First come named turns, each shown by rows before and after it. For each pair of rows after them, which turns, in which order, take the first row to the second? The first pair is done for you.
F (before -> after):
[-0.29 -0.33  0.27  1.05 -0.57  2.96 -0.14 -0.11 -1.36 -0.38  0.97  0.79
  2.07  1.41  0.57 -1.40 -1.56 -1.37  0.16 -1.11  0.73 -0.04 -0.45 -0.97
 -0.21  1.51 -0.81  0.48  0.18  1.84 -0.87 -1.56  2.07  0.05  0.45] -> [-1.25  0.28  1.61  1.10 -1.53  1.41 -0.78 -1.48  0.46 -0.69  1.00  1.10
  1.65 -0.37  0.75 -1.37 -2.14  0.36 -0.15 -0.35  0.36 -0.56 -0.47 -0.81
  0.26  3.54 -0.17  0.01 -0.26  1.21  0.06 -0.88  0.62  0.19  1.11]
[-0.39 -0.72  0.14  0.92  0.45 -0.19 -1.34 -0.13  0.88 -1.37  0.11 -0.40
 -1.03 -0.13  0.19 -0.31 -0.12  0.70  1.93 -0.99 -0.53 -1.61  0.17  0.40
  0.41  1.98  0.71 -0.63 -0.75 -1.05  1.10  0.18  0.11  0.14  0.15] -> [-0.44 -1.08  0.46 -0.62 -0.48 -0.18 -0.39  0.43 -0.24 -1.40 -0.06 -0.45
 -1.95  0.20  0.60 -0.08 -0.15  1.48  1.27 -1.58  0.81 -0.45  0.54  1.20
 -0.41  0.76 -0.26 -0.75 -0.39 -1.00 -0.16  1.53  0.47  0.00 -0.71]
[-0.13  4.61  2.85 -2.10  0.42 -2.02  0.71 -2.98  1.82  0.59 -0.54  2.55
 -0.65 -2.96  2.42  0.22 -2.69 -1.31 -4.06  1.22 -0.95 -0.54  0.17 -0.95
  1.77  0.54  0.86 -0.03  1.13 -0.52 -0.23  0.81 -2.97 -0.20  0.43] -> [ 1.06  3.31  0.82 -3.84  0.85 -0.16  2.82 -0.23 -1.84  1.14 -0.64  2.36
 -0.82 -0.95  2.33  0.54 -1.91 -2.39 -4.30 -0.13  0.94  1.01  0.46 -0.34
  0.16 -3.22 -1.10  0.30  1.87  0.31 -2.95  1.43 -0.44 -0.43 -1.31]
P (before -> after):
[-0.02 -1.04 -0.62  1.47  0.69  0.97 -1.79  1.92 -0.76 -1.08 -0.05 -0.28
  0.42  1.47 -0.69 -0.55 -0.63 -0.03  1.49 -1.53 -0.10 -0.36  0.31 -0.43
 -0.27  2.45  0.00 -0.96 -1.51 -0.07 -0.98 -2.23  0.56  0.78 -0.62] -> [-0.19 -1.07  0.02 -0.46 -0.72  0.31 -0.76  1.98 -1.56 -1.10 -0.29 -0.04
 -1.17  1.23  0.01 -0.35 -0.96  1.37  0.75 -2.10  1.48  0.67  0.66  0.76
 -1.12  1.25 -1.11 -1.50 -1.52 -0.30 -2.03 -0.48  0.29  0.94 -1.42]
[ 1.02  0.24  0.33  2.03  1.08  0.56 -0.39 -0.65  1.28  1.41 -1.84  0.43
  0.86 -0.82 -0.67  0.06  0.84 -0.22  0.28  0.28 -1.29 -0.96  0.48 -0.60
  1.48  1.78 -0.57  0.53 -1.51 -1.14  0.10 -0.89 -0.28 -0.67  0.63] -> [ 1.40 -0.99 -0.65  1.59  1.47  1.93 -0.13  1.23 -0.38  1.15 -1.70  0.05
  0.77  0.41 -0.71  0.06  1.07 -0.57  0.41 -0.94 -0.43 -0.21  0.75 -0.33
  0.95  0.91 -1.16  0.19 -1.48 -0.94 -0.88 -1.13  0.99 -0.49 -0.42]
[-1.32 -1.18  1.63 -0.75  0.10  1.61 -3.05  0.64 -0.34 -3.13 -1.34 -2.35
  1.08 -0.22  0.09 -3.38  0.18  1.34  1.05 -1.99 -1.02 -2.46  0.25 -2.26
  0.11 -0.22  6.51 -2.45 -4.11  0.33  2.02  0.85  0.51  0.04  1.99] -> [-0.85 -1.75  1.02 -1.49  0.11  2.05 -2.64  2.11 -1.63 -3.46 -1.20 -2.63
  0.50  0.67  0.02 -3.30  0.29  1.55  0.93 -3.05 -0.25 -1.81  0.70 -1.85
 -0.55 -1.02  5.68 -2.83 -4.13  0.28  1.05  0.99  1.52  0.11  1.05]
D (before -> after):
[ 0.81 -0.84 -2.05 -1.05  1.26  0.99  0.63  2.29 -2.86  0.11 -0.33  0.30
 -0.11  1.80 -0.03 -0.28  0.15 -1.30 -0.01 -0.96  0.71  1.18 -0.63  0.21
 -1.06 -3.84 -1.11  0.68  0.53  0.71 -2.57 -0.32  2.08 -0.48 -1.51] -> [-1.22 -0.62  0.60  1.70  0.77 -0.29 -3.40  0.54  2.34 -1.82 -0.55 -0.39
 -0.03 -0.31 -0.19 -1.47 -1.13  1.44  1.58 -0.33 -1.48 -1.03 -1.07 -0.46
  0.88  3.36  1.90 -0.93 -1.51 -0.31  0.68 -2.04 -0.34  0.79 -0.03]
[-0.05 -1.98 -1.00 -0.99 -1.28 -0.39 -0.25 -2.14  2.16 -2.02 -0.25 -1.48
 -0.99  0.70  0.20 -1.88 -0.22 -0.14  2.06 -1.66  2.19 -0.65 -1.32 -1.76
  0.79 -0.19  1.16 -1.60  0.47 -1.68  1.55 -2.00 -1.74 -0.70 -1.70] -> [ 0.40 -0.74 -1.73 -1.42 -0.90 -1.19  1.20 -3.67  1.54 -0.46 -0.14 -0.72
 -0.64  0.37  0.27 -1.14  0.91 -2.27  0.77 -0.29  1.81 -0.58 -1.79 -2.27
  0.72 -2.84  0.67 -0.11  1.78 -1.27  1.32 -1.40 -1.78 -1.77 -0.72]
[-0.60  0.64  0.63  0.22 -0.52 -0.99 -0.48 -1.78  1.33 -0.06 -0.09  1.04
  0.06 -1.33 -0.54  0.11 -0.13 -0.14 -0.19  1.07 -0.42 -0.62 -0.42 -0.49
  0.35  0.31  0.67  0.16 -0.03 -0.27  0.88  0.67 -0.85  0.05  0.79] -> [ 0.11 -0.59 -0.56 -1.10 -0.40  0.25  0.69  0.34 -0.92  0.03 -0.15  0.68
 -0.35 -0.01 -0.55 -0.03  0.07 -0.36 -0.32 -0.37  1.18  0.32 -0.17  0.22
 -0.86 -2.03 -0.59  0.08  0.04  0.11 -0.93  1.38  0.68  0.07 -0.81]
E (before -> after):
[-0.18  2.06  0.43 -2.12 -2.05 -2.34  0.84 -2.10  0.56  1.14  0.60  0.65
 -0.34 -0.45  0.26  0.60 -0.08  2.12 -0.58  1.17  0.37  0.40  0.85  1.74
 -0.66 -0.85 -0.91 -0.45  2.27 -0.40 -0.82  2.58 -0.82 -0.41  1.19] -> [ 0.60  1.05 -1.57 -1.84 -0.79 -0.10  1.91 -0.12 -1.78  1.46  0.76  0.65
  0.53  1.58 -0.07  0.44  0.49 -0.25 -0.14  0.29  0.48  0.96  0.81  1.23
 -1.19 -3.07 -1.70  0.35  2.64  0.27 -1.99  1.56  1.10 -0.79  0.34]
[-0.24 -0.73 -0.24 -1.41 -0.67 -0.05 -0.06 -0.81 -1.20  0.51 -0.76  0.05
 -1.84  0.97 -0.69 -0.31  0.26 -0.24 -0.75 -1.87  1.03  0.87  1.04  0.00
 -0.80  0.30 -1.71  0.38  0.18 -0.83  0.24  0.38  0.80  0.17 -0.89] -> [-0.25 -0.86 -1.20 -0.18  0.45  0.90 -0.46 -0.51 -1.23  0.59 -0.65  0.17
 -0.74  1.50 -1.02 -0.36  0.55 -1.92 -0.34 -1.56  0.27  0.31  0.51 -0.76
 -0.47  0.35 -1.25  0.90  0.18 -0.63  0.79 -1.16  1.28 -0.04 -0.59]
[-1.36 -0.13  0.08 -0.22  0.89  1.57  0.85  1.15  2.47 -0.36  0.39 -1.73
 -1.78  0.89  1.69  0.28 -0.67  3.06 -0.47 -2.16  1.52  0.82  1.72 -1.24
 -0.12  2.99  0.10  0.66 -1.44  0.86 -0.28 -0.20  0.76  1.47  0.32] -> [-1.03 -0.55 -0.58 -0.26  1.42  1.86  1.21  1.70  1.64 -0.19  0.30 -1.85
 -1.62  1.43  1.61  0.23 -0.53  2.51 -0.56 -2.51  1.50  1.05  1.82 -1.31
 -0.41  2.30 -0.25  0.94 -1.21  0.94 -0.74 -0.25  1.30  1.47 -0.28]
[-2.32 -0.42  0.60  2.22  0.35  0.67 -2.62  1.58  1.48 -1.65  1.95  0.45
 -0.05 -0.67  1.08 -1.24 -2.01  3.58  1.10  0.91  0.05 -0.69  1.50  1.67
  0.67  1.90 -0.98 -2.27 -0.05 -1.22 -0.88 -0.55 -0.62  0.22 -0.10] -> [-2.09 -0.93  0.18  1.00  0.17  0.92 -1.59  2.29 -0.05 -1.62  1.81  0.45
 -0.55 -0.24  1.29 -0.84 -1.88  3.66  0.85  0.25  1.29  0.27  1.82  2.35
 -0.01  0.14 -2.01 -2.26  0.21 -0.91 -2.19  0.38  0.22  0.43 -1.09]
Now pairs of rows:
Each pair is 2 to 3 turns apart.
[-1.69 -2.61  0.84 -0.67 -1.67 -0.11 -0.73  2.73  3.28 -0.45 -0.14 -0.83
 -1.16  0.50  1.42 -1.85 -0.34  1.43  0.32 -2.75  2.53 -1.10  1.20  0.70
 -0.18  1.10  0.00 -4.77 -1.73  0.23 -1.83  0.04  0.79  0.80 -2.55] -> [-0.32 -2.20 -2.34  0.73  1.21  1.88  0.76  3.47  1.06  1.17  0.20 -0.76
  1.34  2.17  0.35 -1.43  1.12 -4.06  0.31 -1.86  0.87 -1.01  0.16 -1.31
  0.10 -2.09 -0.51 -2.19 -0.30  1.42 -2.05 -2.16  2.87 -0.39 -1.87]
D, P, D
[ 0.32 -0.37  0.70  0.92  0.87  1.40 -2.54  1.36  1.74 -1.68 -0.12 -1.04
 -2.09  1.57 -1.16  0.18  1.62 -0.71  1.81  1.25 -0.05 -0.19  0.20 -0.68
  0.62  3.33  0.43 -0.75 -2.44  0.16  1.88 -3.63  0.18 -0.32 -0.40] -> [ 1.71  1.00 -0.74 -0.94  0.99  1.35  1.04  0.44 -1.76  0.59  0.18  0.26
 -1.70  1.91 -0.63  1.39  2.78 -3.41 -0.62  2.34  0.82  1.32 -0.14 -0.75
 -0.36 -2.56 -1.61  1.57 -0.15  0.95 -0.18 -2.01  0.94 -1.59 -0.56]
D, P
[-0.13  0.38  1.72  0.23  0.05 -2.44 -1.58 -0.76  3.23 -1.67 -1.05 -0.91
  0.29 -0.37  0.45  0.04 -1.29  3.21 -0.11  0.72  0.70 -1.18  1.07  0.96
 -0.83  2.97  1.89 -1.19 -1.68  0.61  0.80  0.94 -0.70  0.52  0.32] -> [-0.06  1.01  1.96 -1.47 -1.00 -3.42  0.07 -1.57  2.10 -0.89 -1.06 -0.17
 -0.34 -0.64  1.10  0.93 -0.94  3.41 -1.48  1.26  1.59 -0.41  1.09  1.51
 -1.52  0.71  0.65 -0.66 -0.88  0.73 -0.23  2.52 -0.89 -0.08 -0.02]
F, P
[ 1.48 -0.47  0.05 -1.13 -0.07  0.46 -0.54  1.40 -1.78 -1.19 -0.65 -0.96
  0.04  2.17 -0.35 -0.65  0.03  0.37  1.29 -1.48 -0.32  0.71  0.35 -0.43
 -0.99 -1.36 -0.16 -0.26 -1.15 -0.35 -1.51 -0.98 -0.27 -0.38 -2.19] -> [ 1.70  0.83 -0.08 -1.26  0.41 -0.55  0.62 -0.21 -2.01  0.01 -0.63 -0.18
  0.37  1.68 -0.29  0.31  0.65 -1.16  0.12 -0.22 -0.89  1.00  0.16 -0.94
 -0.79 -3.21 -0.27  0.90 -0.03 -0.16 -1.51 -0.47 -0.71 -1.24 -0.87]
D, D
[-0.59  2.35 -2.78  3.76 -0.53  1.27  0.31 -1.92 -3.07 -1.44  2.07 -0.11
  2.53  0.40 -0.55 -0.53  1.55 -1.33  2.60  0.86 -1.86 -2.14 -2.53 -0.98
  3.05  0.55  0.56  3.06  2.52 -0.32  3.38 -1.64  1.28  0.19 -0.23] -> [-1.78  1.81 -0.65  3.51 -2.02  0.29 -1.39 -2.31 -0.97 -2.92  1.69 -0.49
  1.14 -0.64 -0.21 -1.17  0.62  2.14  3.17  0.31 -1.36 -2.58 -2.14 -0.18
  3.11  4.07  1.28  1.21  1.27 -1.10  3.97 -0.99 -0.16  1.36 -0.10]
D, F
[-0.35 -0.14 -1.00 -0.10  1.14  0.91  0.62 -1.03 -2.52 -0.35 -1.86  1.30
 -0.89  1.38 -0.53  0.17  0.16 -2.18 -1.51  0.47  1.56 -1.52 -1.07  1.81
 -2.62 -2.65 -0.82 -0.35  2.65  1.29 -1.98 -0.49  1.00 -1.30 -0.81] -> [-1.42  1.46  0.74  1.75  0.89 -0.88 -1.25 -3.42  0.96 -0.63 -1.74  1.42
 -0.47 -0.56 -0.70 -0.06 -0.22 -1.18 -1.25  2.22 -0.38 -2.99 -1.58  1.14
 -0.95  1.05  1.31 -0.65  1.77  0.86  0.49 -1.10 -1.25 -1.12  1.04]
E, E
[-0.20 -0.81  0.70 -0.97 -1.51  0.42  2.08  0.41 -4.02  2.09  1.33  1.32
  3.29  1.64 -1.14  0.68 -2.17 -0.73 -3.93  0.07  0.58  1.74  2.31  2.90
  0.27 -5.93 -0.11 -0.17  0.57  0.20 -0.31  2.50 -0.05 -2.20 -0.24] -> [-0.78 -0.39  2.14 -1.68 -2.78 -1.10  1.91 -0.77 -2.79  2.08  1.04  1.29
  2.42  0.46 -0.83  0.94 -2.60  0.89 -4.40  0.51  0.80  1.65  2.34  3.37
  0.23 -4.75 -0.07 -0.96  0.36  0.11  0.12  3.45 -1.26 -2.03 -0.14]
F, F, F
[-1.46  0.54 -3.46  0.63  1.46 -0.17 -0.15 -2.55 -1.70  4.26  1.82 -0.72
 -0.28  0.06 -1.04  0.81  1.82 -3.82  0.25 -0.97 -3.45  2.99 -0.89 -0.34
  2.17 -1.26  0.30  1.75 -0.99  1.12  2.83  0.77 -0.93  0.24  1.17] -> [-2.05 -2.59 -2.42 -1.14 -0.05  1.01 -1.71  0.73 -1.76  1.70  1.38 -1.99
 -2.77  1.27 -0.56 -0.14  0.23  1.05  1.94 -4.25 -0.74  4.00  0.60  1.53
  0.95  1.38 -0.08 -1.32 -3.10  0.50  1.42  1.73 -0.54  2.10 -1.80]
P, D, P
[-0.75 -1.16 -0.43  1.75  1.03  0.56 -1.89  0.52  1.09 -1.70 -0.19 -1.63
  0.64  1.36 -1.01 -0.85  0.29  0.58  1.38 -1.61 -0.46 -0.34 -0.14 -1.12
  0.38  2.27  0.04 -0.93 -1.27 -0.29 -0.08 -2.03  0.26  1.36  0.60] -> [-0.25 -1.74 -1.02  0.24  0.54  1.17 -0.68  1.75 -0.52 -1.22 -0.33 -1.47
 -0.40  1.79 -0.82 -0.74  0.48  0.78  0.93 -2.70  1.20  0.72  0.27 -0.40
 -0.80  0.13 -1.25 -1.01 -1.01 -0.19 -1.63 -0.88  1.07  1.48 -0.64]
E, E, E
[-0.59 -0.56  2.10 -1.44 -1.01 -0.35 -1.39  1.49  0.38 -1.66 -0.50 -0.05
 -1.79  0.13  0.73 -0.72 -0.03  2.80 -0.30 -0.99  1.26 -0.32  0.63  2.48
 -0.04  0.99  0.22 -1.13 -0.10  0.40 -1.09  1.29 -0.26  0.93 -0.89] -> [-0.29 -0.38  1.87 -1.81 -1.13 -0.08 -0.56  1.52 -0.80 -1.21 -0.50  0.26
 -1.83  0.52  0.89 -0.49 -0.14  2.48 -0.64 -0.99  1.65  0.18  0.92  2.82
 -0.37 -0.40 -0.41 -0.88  0.20  0.58 -1.70  1.86  0.09  0.42 -1.17]
P, E
[-0.04  0.40 -2.04  4.23  3.32  0.63 -0.35 -0.76 -1.51  2.05  0.17  0.09
  2.69  1.45 -1.52  0.49  1.72 -4.02  1.38  0.30 -2.56  0.88 -2.04 -3.63
  0.79 -0.92  0.91  0.25  0.65  0.56  1.06 -3.70  2.35 -1.69  0.34] -> [-2.11  0.31  2.11  3.44  0.41 -1.86 -3.28 -2.20  2.53 -0.43 -0.25 -0.40
  0.27 -1.12 -0.55 -0.49 -0.49  2.66  1.79 -0.21 -1.89  0.08 -1.21 -1.72
  1.13  5.07  2.47 -2.87 -1.53 -0.99  2.54 -2.05 -0.66 -0.07  0.22]
D, F
[ 0.19  0.81 -0.88  1.31  1.34 -0.30 -1.02  0.22 -0.26  0.00  1.33  0.65
  0.62 -0.10  0.72  0.42  1.02 -2.48  0.94  1.08 -1.21  0.12 -0.98 -1.30
  0.76 -1.58 -1.09  0.87  1.96  0.30  0.05  0.53 -0.12 -1.53  0.90] -> [ 0.12  0.11 -0.94  1.60  1.67  0.06 -1.75  0.91  0.04 -0.56  1.37  0.23
  0.81  0.10  0.45 -0.11  1.14 -2.50  1.60  0.52 -1.35 -0.24 -0.82 -1.64
  0.72 -0.69 -0.67  0.44  1.41  0.15  0.11 -0.09  0.23 -1.39  0.74]
E, P
